One vector is turned by the same rotation once a step. Each row is the vector after some number of steps, and that number follows the row.
The counts run from 0 to 604.
[118 133  61 109 134 125 155 113 144  92 125 126 149  98 144 125 149 143
  86 109 132  94 141  95 100 132 155 179 106 131  81 160 108 123 159] | 173
[108 132 124  68 143 109 160  92 160 132  82 123 119  97 148 130 131 139
 139 130 112  94 141 105 144 152 176 166  82 169  94 135 130 151 120] | 184
[108  81 139  81 153 154 157 109 121 125 139 157 148 119 142 163 116 138
 169 145 118  96 159 119 128 126 181 171 105 146  87 117 118 159 134] | 342
[101  87 148  84 136 152 176  92 122 108 119 158 136  92 143 164 132 130
 140 152 131 171 168 112 121 132 154 153 107 122 121 143 143 173 163] | 538
[138 130  89 134 144 111 148 141 186 136 121 124 158 105 133  85 140 138
  89 145 144 102 154  88 101 150 191 138 117 113 128 176 140 133 135] | 394
[124 157 121 142 134 123 177 133 164 116 115 142 160  56 108 114 162 121
 117 124 151 140 170  99 122 151 150 136  79 110 137 171 143 153 138] | 577
[120 103  95  90 123 149 162  95 137  89  80 146 142 120 157 146 124 145
 104 142 106  93 137 100 111 136 173 146 112 166  86 144 115 149 180] | 179
[185 130 104 109 151 123 157  93 180 121 102 144 125 131 166 151 138 121
 161 131 151 162 163 107  94 153 115 123 139 116 109 168 147 170 138] | 38
[100  81 126  98 145 163 151 120  86 112 130 146 177 127  97 161 112 135
 144 129 103  65 143 129 148 145 172 142 105 138 102 130 108 142 167] | 138
[138  96 168 106 167 133 144 108 118 167 144 142 161 122  87 152 118 117
 189 141 135 113 158 134 171 167 149 100 116  96 149 131 140 169 135] | 95
[132  94 105 106 170 152 157 127 125 110 177 146 178 129 129 172 121 133
 180 121 145 102 165 122 106 121 150 178 118 113  89 139  98 150 132] | 326
[165 123 102 130 130 137 149 104 144 110  68 135 160 139 115 124 121 125
 106 142 120 100 134 104 126 176 146  61 131 125 137 175 140 148 189] | 425
[177 140 121 120 166  90 146 119 159 155 122 110 155 132 108 127 124 117
 181 114 155 133 152 127 144 183 115 105 123  87 154 171 147 152 115] | 258
[126  64 108  72 158 127 128 106 100 148 164 123 132 164 141 148 114 134
 151 123 113  95 150 141 136 165 147 172 153 103  82 145 124 138 138] | 500
[155 171  93 132 136  97 155 103 170 118  80 111 147  89 106 111 153 128
 108 110 147 126 139  99 133 172 122  92 103 105 149 174 141 146 153] | 421
[110 127 118  93 149 144 170  85 111  98 147 145 153  78 124 178 150 133
 155 104 142 135 160 110 122 121 122 172  95 113  93 130 113 155 159] | 332
[173 139 124 108 165  90 149 113 195 157  91 118 138 136 139 117 115 127
 170 139 148 126 150 111 130 177 150 109 116 118 151 168 155 155 112] | 234
[130 113 123  71 177 105 152 101 129 140 164 122 137 130 139 166 124 130
 195 103 147 133 156 134 136 146 126 187 114 100 100 136 122 147 112] | 504
[152  95 125 112 175 143 146 131 109 133 165 141 178 153 104 172 109 122
 203 115 134 100 158 142 140 155 129 146 120 102 111 143 111 150 124] | 301
[100 132 127 100 165 121 157 128 122 128 142 121 174  92  92 151 127 138
 170 101 131  75 150 122 159 142 161 179  71 133 107 130 107 134 119] | 143
[143 122 113 109 164 144 165 100 104  97 157 140 169 108 102 187 136 122
 184  92 147 139 159 129 127 137  97 151 113  93 109 140 107 156 153] | 308
[185 103  91 118 166 115 126 128 136 144 124 118 169 190 116 140 101 126
 167 115 125  69 133 137 139 182 128 106 146 113 115 165 116 132 131] | 458
[180 115 138 109 166 109 145 101 183 168 123 137 125 133 151 133 126 117
 187 147 151 139 169 119 125 169 139 119 133 106 124 156 151 166 102] | 54
[144  84  93 121 168 137 141 139 103 129 191 134 179 146 104 151 122 125
 160 103 138  91 160 142 126 159 126 158 139  83  97 157 107 137 140] | 303
[128 108 101  85 126 102 134  99 165 150  83 121 106 124 159  90 131 139
  92 144 106  94 144 106 131 177 183 143 125 142 100 163 153 142 137] | 206
[116 142 115 119 160 134 172 116 114 103 158 128 188  78  80 170 139 127
 165  91 152 118 148 113 140 129 125 148  84  94 133 140 103 143 155] | 127
[108  85  98 103 141 139 162 115 123 106 171 147 143 106 144 134 141 134
 101 137 144 157 171 112  87 135 155 181 135  82 106 165 135 149 166] | 533
[174 126  84 131 148  97 137 125 174 140 121 116 145 146 140 100 130 127
 109 135 149 127 150 107 104 183 143 106 153  83 137 191 150 138 142] | 238
[ 94  90 109 101 145 135 143 132  92 134 154 128 169 113  91 129 128 135
 124 115 105  55 146 128 157 156 175 168 102 124  91 139 109 135 145] | 140
[141 125 119  84 131 128 160  77 167 114  54 137 118 114 169 143 127 139
 130 153 118 128 137  92 120 148 162 119 108 166 110 148 140 162 161] | 202
[130 123  75 117 151 141 163 130 156  91 123 135 172 121 149 144 123 147
 123 127 143  92 143  96  84 117 169 170 104 142  88 154 104 127 154] | 171
